(in the rows, 128 means zero)
T: rows in a few groups, each row roughly a mix of its group's directions
T (124 x 10)
[[100 152 147 158 111 101 149 112 192  86]
 [101 111  98  62 122  89 132  99 164 119]
 [152  65 120 101 123 107 164 123 155  80]
 [110 110 106 100 137  72 120 131  79 178]
 [ 86 109 134  96  97 115 124 148 196 100]
 [ 80  83 160 132 109  70  97 130 138 132]
 [134  96  94 162  65  97 148 139 142  95]
 [156 197  99 102 144 158 127 139  88 143]
 [149  86 149 141  54 156 102 115 143 123]
 [118 155 133  72 134 111  86 140  81  87]
 [127 170 118 115  91 132 196 170 122 146]
 [154 132  83 118 121 177  91 114 155 179]
 [157 164  80 117 163 116 173 144 122 171]
 [ 77  98 131 169  95 154 150 160 103 162]
 [176 132 139  54 154 156 118 128 138 103]
 [155 110 129 147 146 144 201 173 106 145]
 [152 144 117 167 162 136  74  81 109 159]
 [183  91 145 139  89 168  98 128 137 163]
 [135 153 130 130 215 136 115 142 139 164]
 [163 177 116 125 156 160 180 134 100  96]
 [103 103 120 158 138  91  87  96 156  73]
 [121 165 159 140 100 165 192 104 111 150]
 [109 157  99 178  95  80 167 120 119 104]
 [152 155 135 128 205 142  84 137 140 150]
 [191  84 119 107 109  98 106 123  84 132]
 [ 82 198 114 122 109 110  96 115  98 119]
 [167 164 124  98 117 178 165 167 103 114]
 [138 110 132 165  61 138 147 113 148 181]
 [128 156 121 162 174 121 147  91 170 179]
 [121 120 172 146  95 154 103 134 187  86]
 [ 85 107 113  90 121 126  98 175 123 182]
 [161  95 127 107  70 160 108 124 178 112]
 [162 131 114  83 154 133 108 140 172  68]
 [137 124 128  82 193 108 104 178 115 138]
 [133 140 121 105 116 167 198 171 139  99]
 [150  59 164 107 155 128 148 153 104  99]
 [ 87 160 172 139 126 173 185 129 119 121]
 [ 92  97  81  98 153 105  83 152  98 115]
 [164  80 136 170 117  72 156 145 123 108]
 [140 132 121  90 166 139  67 128 184 138]
 [151 111  92  69  79 104 164 127 138 140]
 [117 142 172 113 118 133  45 131 154 128]
 [125 122 135 115 134  53  94 103  81 145]
 [133 148 131 154 177  80 129  89  75 117]
 [139  99  98 142 120 114  83 131 110 202]
 [136 125 132 129 121 116 103 112 149  36]
 [112  88 120 130 112 111 206 138 141  92]
 [ 65 165 156 113 161 128  94 141 116  92]
 [161 146 183  89 130 119  92 104 108  85]
 [ 88 104 140  96  95 105 160 158 173  94]
 [ 98 136 179 170 124 133 173 105  81 127]
 [147 119 160 108 197 130  70 134 117 122]
 [125 119 154 148 145  82  95 118  59 155]
 [177 148 146 153 117 134 188 117  92  94]
 [ 92 176  96  82 138  92 148 136 101  99]
 [ 88  62 120 158 118  95 137 113 146 166]
 [178 138 120 181 137 166 149  79 141 114]
 [113 177  91 101 166  91 127 174 106 127]
 [145  76 121 167  88 147 102  80 109 145]
 [108 172 101 131  81 136 165 129 150  74]
 [101  85  98 148  95  76 152 151 121  92]
 [126 158 139 145 152 174  52 129 145 137]
 [121 153 189 100 174 162 101 105 148 120]
 [126 144 177 107 153 128 140 101  92  62]
 [132 101 163 149 120  85 161 135  59 134]
 [ 80 132 129 125 160 101 108 112 151  58]
 [104 135 152 136 169 112  85 108  89 184]
 [ 94 107 130 119 192  92 108 126  81 108]
 [122 102 103 152 143  85  55 120 149 148]
 [158  92 102 118 126 162 107 111  66  90]
 [199 108 172 109 138 167 139 140 145 113]
 [128 125 154 143 124 172  67 160 104 173]
 [116 134 131 111  41 158 106 133 140 104]
 [155 155 124 112 109 188 160 148 167  89]
 [ 40 135 120 106 144  97 129 146 141 133]
 [144 155  93 142 166  99 111 100 187 158]
 [ 86  81 128 158 113  75 115 131 158 160]
 [136 136 173 154 148  85 120  75  88 102]
 [104 107 152 142 139 111 144 113  66  68]
 [101  93 141 128 121  75 151 172 178 113]
 [187 167 134 101 121 121  90 112  77 129]
 [ 85 148 115 112 148 150  85 139 194 113]
 [120 122  90 155 158 102 125  61 171 128]
 [121  75 139 106 121 126  97 145  74  79]
 [ 48 133 142 108 128 109 145 144 174 117]
 [ 95 135 191 133 136 159 153  90 138 171]
 [131  95 119 122 101 113 189 170  78 135]
 [128 183 147  82 142 150 118 127 172  84]
 [118 131 150 147 121 108 103 123 214 154]
 [ 80 108 153 152 167 122 189 153 110 132]
 [ 90 125 117 195 100 119 167 133 113 166]
 [160 121 158 188 126 176  94 117 109 152]
 [108 197 135 146  85 108 151 128 145  88]
 [133 170 116  90 140 171 170 177 120 104]
 [150 139 118 100 113 202 110 101 120  85]
 [163 136 130 185 142 150  96  68 146 125]
 [108 104  66 162  89 117 136 164 139 161]
 [156 109 150 180 158 166 166 163 134 155]
 [169 144 164 147 152  99 106  74 130 170]
 [110 121 124 161  64 120 162 119 130  71]
 [164  88  96  80 115 164 126 168 132 157]
 [ 99 195 132 116 111 163 132 116 165 169]
 [138  70  84 122 124 109 109 150  69 124]
 [ 98  94  93  99 163 111  85 148  82 141]
 [107  69 104 156 113 114 150 144  68 118]
 [133 149 200 130 162 123 118  79 106 110]
 [176 118  78 110 139 138 148 134 161 185]
 [179 100 109 133  89 123 166 131 135  71]
 [184 116 106 139 131 164 157 148 188 138]
 [147 161 110 144 182 108 127  99  67 141]
 [124 116  84 134  84  86 184  95 137 121]
 [165 115  99 163  99 136  82  89 148  87]
 [143 119 152 140 100 192 140 176 127 171]
 [114  93 149 131  53 153 100 109 156 133]
 [160 140 107  98  61 163 123 147 128 167]
 [192  83 117  94 163 100 114 112 130 110]
 [141 112 139 116 109 145  63 101 184 102]
 [158 102  94  90  76 136 179 133 144 145]
 [144 152 164 104 169 106  96  87 127  77]
 [ 88  92 134 153 121 150 181 143  74 120]
 [ 81 158 114 117 172  99  98  91 153 161]
 [131 193 112 104 128 147 149 135 193 121]
 [209 114  93 126 149 113 155 131 136 100]
 [ 92 161 155 108 194 148  99 161 122 135]]

the two rows of each list that fit no group, in list order (the others fit one group, some only roughly)
    z71: [108 153 175 142 135 172 132 170 143  76]
    z304: [104 121  93 125 111  60 176 123 156 141]
    z423: [ 80 130 156 134  81 134 144 151  71 155]
    z655: [143 156 178 139 128 163 155 112 143 192]
    z709: [197 143  92 149 100 142 136 143 107 168]
    z607: [ 93 101  87  83 106 108 174 144 161 140]
    z418: [171 111  87  91 156 133 168 143 176 125]
    z252: [121 211 101 104 110 138 158 147 136 137]
    z986: [130 129 107 108 180  90 123 104 169  75]
    z565: [127 138 118  76 110 148 106  83 166  77]
    z306: [ 82 148 134 148  83 108 132 137  95  68]
    z525: [103 176 134 126 167 119 127 101 166  70]
    z735: [ 73 150 163 147 118 125  65 141 150 108]
    z398: [ 81 175 183 145 131 112  95 110 140 105]
	z304, z565
    z323: [102 127  76 109 151 162 168 128 183 130]
    z221: [176 157 160 133  83 161 119 110 114 176]
    z490: [155 110 169 151  82 131  67 103 147 125]
    z199: [128 120 106 183 152 187 165 134 140 158]
    z813: [122 144 152 109  96 172 123 175 111  69]
    z286: [114 161 150  74 145 160  71 118 136 102]
    z493: [135  96 188 177 100 132 146 146  88 131]
    z220: [129  92 178 113  66 114  88 137 150 128]
    z61: [103  81  95 110 102 146 108 139 167 182]
    z559: [161 129 126 160 120 155 175 185 115  88]
	z221, z286
    z175: [128 149 106 158 158  83 158 124  84  77]
    z509: [118 172 143 127 148 201 131 172 125 112]
    z494: [172 126 119 181 117  92 169 118  93  97]
    z587: [ 73 120  74 108 172  96 141 131 149 143]
    z372: [ 98 135 120  93 187 159 108 127 179 106]
    z393: [107 116 137 148 168 128 192 109  84  95]
    z650: [131 121 119  49 120 155 131 168 154 153]
    z505: [194 179 106 150 124 149 105 115 105 152]
    z76: [112 154 141 104 133 126  46 107 116 161]
    z432: [146 175  74  77 124 104 132 123  97 150]
    z858: [142 148 154 181 163 143 174 119  98  89]
    z30: [113 116  92 179 112  97 149 171  81 115]
    z129: [122 147  74  94 171 103 151 107 106  85]
    z486: [ 83 149  95 116 107 157 126 177 179 118]
	z30, z129
    z303: [145  89 140 124  88  82  75 135  88 117]
    z665: [ 84 119 190 136 114  89  91 153 115 108]
    z955: [173 175 149  89  84 156 145 142 147 146]
    z657: [178 158 140  67  93 143 121 150 156 138]
    z522: [150 168 188  97  86 164 146 134 119 127]
    z605: [110  50 104 142 121 114 105 106  87 120]
    z810: [189 110 121 130 126 126 153 156  79  80]
    z439: [ 49 149 140 115 130  90 100 147 117 107]
    z875: [108 165 148  71 183 115 125  93 145 141]
    z454: [151  92 102  74 117 144 153 127 186 149]
    z141: [109 137  92  71 137 146 151 178 122 170]
	z439, z875
    z895: [138 112 151 103 110 198 146 154 116  81]
    z601: [ 76 168  78 132 135 137 110 140 143 177]
    z554: [117  62  86 149 121 126 111 155 115 175]
    z4: [166 177  81  96 148 173 113 125 146 124]
    z878: [146  95 150 166  94 142  69 105 144 162]
    z213: [102 171 158  99 137 183 166 140 150 104]
    z78: [120 102  93 136 102 157 167 116 197 144]
    z996: [ 96 131 106 113  54 141 154 123 155 165]
    z481: [173 119 150 172 103 170 159 112 159  96]
    z112: [ 88 122 162 135 135 175 115 148 154 190]
    z389: [161 117 177 144 101 156 168 135 133 184]
	z895, z601
    z2: [109 167 139  85 115 120 101 137  60 155]
    z852: [136 110 190 149 125  93  98  75 137 108]
    z435: [ 79 141 161 133 169  92 142 112  93 171]
    z874: [130  81 137  97 104 182 108 170 110 160]
    z222: [126  73 120  65 126 120 173 154 113 137]
    z681: [165  97 152  78 105 121  73 134  95 119]
    z775: [201 114  99 115 134 139 108 119 182 129]
    z117: [ 81 113 137 113  52 146 124 133 130 163]
    z869: [117 134  99  81 116 111  93 100 183  90]
    z80: [ 77 173  81  92 138 136  89 134 141 117]
    z900: [115 123  69  93 129 158 175 148 162 151]
    z514: [150 108  61 146 136 133 184 151 153 125]
	z852, z514
    z371: [ 81 117 177 135 146  79 110 156  89 121]
    z779: [176 196  89 142 134 130 101 122 124 154]
    z344: [149 124  95  80  95 126 104 103 190 116]
    z355: [ 83 168  88  95  90 154 131 140 167 134]
    z597: [ 73 138 117  82 111 147 168 162 147 160]
    z337: [158 152  84 109  68 128 133 164 162 147]
    z898: [ 82  94 138 149 109 169 120 164 178 148]
    z167: [135 114 109 118  47 154 145 124 171 138]
    z204: [129 136 115 203 146 144 166  93 136 158]
    z377: [112 113  95 151 123 136 143 149 206 161]
    z724: [133 176 156 105 148  95 129 137  83  74]
    z966: [193 142 118  87 143 171 102 163 128 122]
	z204, z377
    z37: [116  56 123 136 116 143 124 157  72 145]
    z39: [156 183 134 147 137 136 191 140 170 117]
    z151: [ 75 100  98 125 156  92 106 125 124 183]
    z401: [135  72 159 128  58 100 130 112 138 129]
    z520: [180 125 105 144 157 108 117 137  57 141]
    z95: [123 109 133 138  71  97  89  93  77 136]
    z632: [190 132 118 151  85 132 179 141 101 111]
    z653: [139 129 121 100 182 154 158 191 152 140]
    z138: [105 122 182  84 159 110 106 112 111  78]
    z685: [ 79 111 162 133 168  80 168 129 107 110]
	z39, z138
    z463: [112 125 104 139  73  97 170 114 110  74]
    z807: [194 148 113  88 143 140 139 178 132 103]
    z111: [201 116 103 137 140 106 138 160  82 122]
    z140: [135 112  76 163 115  95  65 120 116 151]
    z446: [ 94 157 123 134 130  66 179  93 124 109]
    z417: [171 141  91  98 118 162 153 159  97  82]
    z964: [133 217 165 119 129 117 110 130 119 112]
    z918: [146 148 161 167 150 138  63 107  90 139]
    z682: [115 183 119 149 121 149 136  74 105  78]
    z131: [163 141  80 102 133 106  97  75 124 166]
    z349: [101 157 121 142  56 152 154 168 142 140]
	z446, z964
    z676: [174 185  93  93 165 116 103 133 119 119]
    z134: [ 86 118 114 117  93 158  79 101 159 171]
    z690: [135 152  94 142  60 114 131 145 181 142]
    z74: [ 92 157 147 191 180 146 148 145 133 132]
    z865: [120 101 161 166 113 184 166 167 141 147]
    z242: [158 164 156 143 136 105 180 128 164  80]
    z228: [169 113 146 127  97 191 147 109 123  81]
    z422: [ 92 136 174  94 164 132  88  85 106 114]
    z301: [148 169 162 182 126 178 160 120 113 116]
    z694: [133 137 182 107 109 120 163 175  87  94]
	z422, z301
    z701: [113 105  54 107 136 109 151 121 149 174]
    z501: [ 84  82 129  82 159 139  87 125 130  92]
    z381: [147 170  79 117 149 156 149 103 180 106]
    z113: [107 152 100 104 177 129  81 128 104 179]
    z695: [162 120  59 140 126  71 152 125 127 115]
    z124: [149 174 153 105 121 186 117 172 125  98]
    z886: [108 112 122  82 100 159  90 180 158 105]
    z106: [145 126 158 135 102  98 149  46 116 134]
    z803: [133  93 104 118 109 129 184 187 136 163]
    z441: [ 79 180 115 130  84 155 133 105 164 147]
    z795: [180 158 150 162 135 114 115  77  97  97]
	z106, z803
    z879: [ 87 171 134 136  92 141 178 119 121 177]
    z132: [ 95 142 137 161 181 125 181  89 114 110]
    z10: [177 127 136 166 163 162 173 129 140  89]
    z45: [137 163 119 114 166  88 108 115  84  73]
    z731: [173 135 174 184 138 149 128 107 106  91]
    z660: [141  81 122 146 181  91 152  93 150 158]
    z885: [131 139 181 157 151 137 127  67 150  89]
    z47: [102 182 105  91 128 150 167 152  89 151]
    z631: [ 59 102 167 132 102 144 123 126 156  90]
    z299: [145 142 117 132  60 102 146  78 161 147]
	z10, z299
    z348: [102 119 140  75 165 158  83 147 155  95]
    z729: [185 127 172 154  94 159  91 102 126 115]
    z311: [108  88 118 106  90 116 186 128 165  93]
    z403: [127 148  93 144 152 117 208 161 127 136]
    z158: [144 143  85 106 139  87  93  83 167  99]
    z280: [130 195  78  99 148 143 166 114 125 136]
    z253: [106  98 141 137 113 177 176 184 139 143]
    z529: [145  76 133 157 103 150 191 142 144 156]
    z702: [121 169 144 102 167 152 125 181  80 147]
    z125: [144 127 143 149  99 180 175  84  99 101]
    z475: [164 124 166 153 123 166 105  87 184 134]
    z452: [129  97 120 110 131 133 171 143  46 126]
    z979: [ 99 109 109 174 170  94  92  86 139 148]
    z150: [159  94 100 121 168 110 127 143 188 168]
	z280, z150
    z511: [146 133 117  94 122 173 161 168 163 178]
    z102: [120 121 111 103 188 160  96 133 181 151]
    z249: [169 116 148 131 108 183 158  90  81 131]
    z722: [ 85 123 106 137  99 122 206 134 153 137]
    z55: [111 131  76 119 185  97 111 104 115 171]
    z264: [130 203 125 155  93 152 138  92 145 147]
    z893: [102 188 106 130  88 117 174 142 135 164]
    z778: [160 120 160 155 180  96 164 125  81 136]
    z103: [ 94 160 171 105 122 128  92 127 145  65]
    z183: [139 123 136  94 132 203 142 157 172 118]
    z640: [191 102 114 141 156 100  88 142  95 153]
    z281: [181  81  82 133 168 111 115 142 118 101]
    z123: [171 105 154 169 126 140 128  78  75 122]
	z183, z281
    z128: [143 182 174 137 111 102  75 105 149 125]
    z838: [126 137 139 203 123 151 171 130 128 172]
    z782: [100  79 104 183 104 107 128 142  95 161]
    z633: [111 119 149 140 161 124 178 105  66  93]
    z329: [121  91 118 129 121 169 146 157 133 204]
    z748: [ 97 133  68 102 156 126  95 104 170 151]
    z465: [180 126 111  91 134 179 140 107 175 148]
    z528: [164 144 165 177 116 156 128 105 155  77]
    z115: [157 118  91 181 104  72 147 114 117 153]
    z307: [102 122  86 110 101 131  92 138 129 200]
    z947: [137 127 148 194 147 138 182 157  97 116]
    z880: [149 134 113 182  90  93 161 122 112 177]
    z715: [119 207 118 159 137 131 115  80 130 142]
    z727: [158 132 167 112 136 167  79  78  97 134]
    z173: [ 96 149 103 176 134 117 202 122 138 121]
	z465, z727
    z746: [ 56 149 117 129 111  91 133  93 133  90]
    z830: [150  64 109 183  95 139 120 116 104 141]
    z915: [122 121  62 127  97  61 122 121 119 127]
    z464: [ 75  63 133 130 143 136 109 149  90 105]
    z294: [104  93 165 154 133 134  71 130 100 175]
    z353: [ 70 122 157 140 120 144 186 172 121 118]
    z314: [121 113 116  95 104  70  72 110 128 164]
    z357: [ 79 178  92 102 135 112 161 167 109 134]
    z619: [ 93 119 101 161  97 131 197 149  99 119]
    z502: [113 140 115 111 154 126  66 141  93 186]
    z980: [158 131 181 174 111 114 108  90 119  83]
	z830, z915
    z135: [ 46 147 140 141 125 121 162 138 132  91]
    z772: [ 93 151 117 122 129 112 104  92 129 206]
    z999: [ 99 120 168  88 124 176  80 160 135 109]
    z642: [109  49 120 142 119 107 104 122  92 158]
    z566: [114 164 190 139 136  90  89 116  92 140]
    z458: [135 149  74 148 179 166 146 115 116 169]
    z449: [195 112 138 162 145 173 115 136 162 105]
    z121: [ 75 163 113  92 117 105 115 105  87 168]
    z540: [173 163 167 163 146 152 102 112  81 117]
    z567: [ 91 142 115 132 130  84  95 143 173 184]
    z745: [ 96  86 146 160 181  94 144 147 163 117]
    z109: [ 88  92 163 150 157 172 108 120 130 176]
    z472: [174 158 166 148 126 147  79 117  80 121]
    z415: [110 203 103  92 157 129 104 133 146 148]
	z566, z745
    z806: [152 135 138 160 149 100  91 104  62 157]
    z851: [102 140 113 105 134 148  70 121 126 197]
    z805: [115  90 104 109 107  55 123  89 139 140]
    z388: [101 105 126  88 167 136  96 137 124  60]
    z326: [183 127 132 184 105 107 150 128 129 178]
    z229: [136 157 171 139 146 130 163 157  75  83]
    z262: [142 116 123 137 136  54 117  68 109 126]
    z674: [161 124 132 112 133 103 162  95  79  70]
    z327: [130  51 110  90 103 133 165 141 113 138]
    z504: [145 110 102 105 158  94 140 180  71 116]
    z64: [ 89  94 127 122  71 113 128 188 138 109]
	z327, z64
    z179: [101 127 119 135 121 156 155 151  44 113]
    z547: [156 134 166 134 116  96  58 105  95 138]
    z552: [198 123 108  78 138 146 168 128 112 131]
    z271: [198 125 104 154  81 150 101 127 151 116]
    z992: [190 140 132  91 172 108 106  87 144 130]
    z186: [105 126 148  75 157 107  86 118 162 174]
    z888: [ 64 131 161 124 141 151 121 174 167 105]
    z982: [112 135 193 131 119 152 126 175 136  75]
    z147: [ 95  96  68 133 141 144 116 157 176 155]
    z793: [ 82 117  81  87 138 133 123 134 184 155]
    z679: [ 88  88 140 185 133 106 138 112  78 115]
	z179, z186
